In the rows, 128 means zero.
Rotation paths and how fast each direction turns (degrees per step)
Each turn is a multiple of 5 degrees from 10 to 175, or 0.
Each row of a path follows its step; steps can be skipped.

step 0: [133 138 127 125 126 120 125 123 132 128 125 124 125 132 126 128 129 126
 131 134 125 112 133 127 125 135 130 128 126 119 131 134 118 131 119 129
 132 120 121 130 128 129]
step 1: [139 122 128 123 120 127 125 126 123 128 117 126 122 123 131 131 124 131
 124 135 134 120 138 133 129 131 125 128 122 123 130 124 124 134 122 130
 123 124 134 126 136 125]
step 2: [128 136 126 126 124 132 125 130 133 122 118 125 123 123 135 127 133 125
 127 135 136 120 125 121 119 135 125 131 120 126 134 126 129 133 125 123
 121 132 132 125 124 123]
step 3: [137 128 128 132 119 126 130 138 129 127 124 131 124 124 132 133 123 118
 128 120 134 127 130 126 124 128 126 135 122 117 125 135 131 131 128 119
 127 134 135 121 129 127]
step 4: [119 122 131 122 127 131 133 129 129 123 126 131 115 127 132 132 130 124
 126 123 135 132 125 123 127 137 131 132 129 115 131 131 138 134 130 131
 126 126 131 122 126 134]
step 5: [127 129 127 121 126 120 126 133 128 127 138 133 122 119 132 128 129 117
 136 128 130 126 120 132 128 131 126 125 129 127 127 140 136 130 122 126
 131 121 129 122 131 133]
step 6: [127 122 127 123 139 120 137 118 131 131 129 128 120 135 136 127 127 122
 127 133 134 124 135 134 129 130 124 129 129 125 127 138 136 123 126 127
 130 122 130 125 132 130]
step 7: [130 125 124 135 130 125 124 122 128 125 130 123 119 127 127 124 132 124
 133 133 131 117 125 127 129 135 132 129 125 124 131 127 128 118 119 128
 135 113 124 127 133 124]
step 8: [137 129 122 122 123 127 137 124 130 126 125 122 126 122 130 128 127 127
 122 136 133 123 131 132 129 129 126 130 126 124 127 119 129 120 117 127
 129 131 126 125 143 126]
step 9: [130 136 127 129 122 133 139 125 127 124 124 125 123 136 130 129 126 126
 133 137 130 118 124 123 118 131 129 133 117 124 130 124 125 133 123 133
 133 132 126 122 130 126]
Speeds:
[125 128 127 128 129 124 124 127 129 130 129 127 128 130 129 127 127 129
 127 129 126 125 130 128 131 127 125 128 130 129 130 127 128 129 127 125
 129 124 128 128 130 130]  55
[127 131 126 126 128 129 129 130 130 130 128 129 130 127 130 126 128 127
 128 131 128 128 128 127 126 128 125 129 127 133 127 130 130 128 125 127
 129 131 128 129 129 130]  115

step 0: [136 134 136 135 130 124 122 137 134 125 138 136 126 122 133 134 135 128
 124 124 132 119 132 127 140 121 124 128 136 134 126 133 129 135 133 126
 125 131 135 134 125 126]
step 1: [133 132 124 138 131 124 128 134 128 125 130 136 122 141 127 122 120 128
 133 128 141 139 132 122 126 127 130 129 135 131 136 124 126 136 125 128
 139 131 126 125 123 131]
step 2: [128 125 125 128 138 120 126 123 121 122 115 133 135 125 136 131 129 133
 118 122 133 129 129 124 133 123 120 132 122 133 127 118 137 129 119 134
 134 129 134 129 125 129]
step 3: [132 129 132 139 128 134 123 132 128 138 126 121 134 132 134 138 133 135
 136 122 130 116 131 127 130 129 128 129 134 131 138 131 134 123 127 130
 134 128 131 132 114 127]
step 4: [137 130 128 134 116 119 129 117 122 122 131 124 122 125 140 126 132 133
 129 132 136 135 127 122 131 125 134 130 124 128 142 127 128 125 125 127
 129 128 117 122 125 127]
step 5: [125 128 134 123 132 124 128 135 119 128 130 140 126 113 134 131 125 131
 125 121 129 124 118 121 138 131 127 129 127 123 136 129 131 130 130 132
 133 130 124 142 125 128]
step 6: [139 129 128 137 121 140 131 137 126 125 134 131 134 128 129 131 131 131
 124 121 136 131 136 129 132 126 132 135 138 133 135 130 121 127 130 135
 134 129 133 134 136 136]
step 7: [136 126 122 134 135 125 130 121 127 122 125 142 120 131 122 124 133 130
 123 129 130 126 126 116 137 113 127 129 133 136 133 131 133 131 125 125
 128 128 124 121 125 127]
step 8: [127 135 133 131 138 125 124 132 130 125 132 129 126 123 131 135 125 129
 121 127 135 121 136 119 123 132 118 121 138 127 136 116 135 130 125 131
 137 131 134 129 124 128]
step 9: [128 137 132 136 124 127 131 127 127 133 122 126 134 137 136 126 134 128
 132 120 147 133 131 124 134 128 128 127 123 137 132 127 128 130 122 139
 124 133 129 127 121 132]
Speeds:
[129 128 126 128 128 126 124 129 129 128 126 126 131 130 131 129 126 127
 130 128 129 129 126 131 128 128 127 130 126 129 127 127 130 130 127 125
 130 127 128 128 125 127]  45
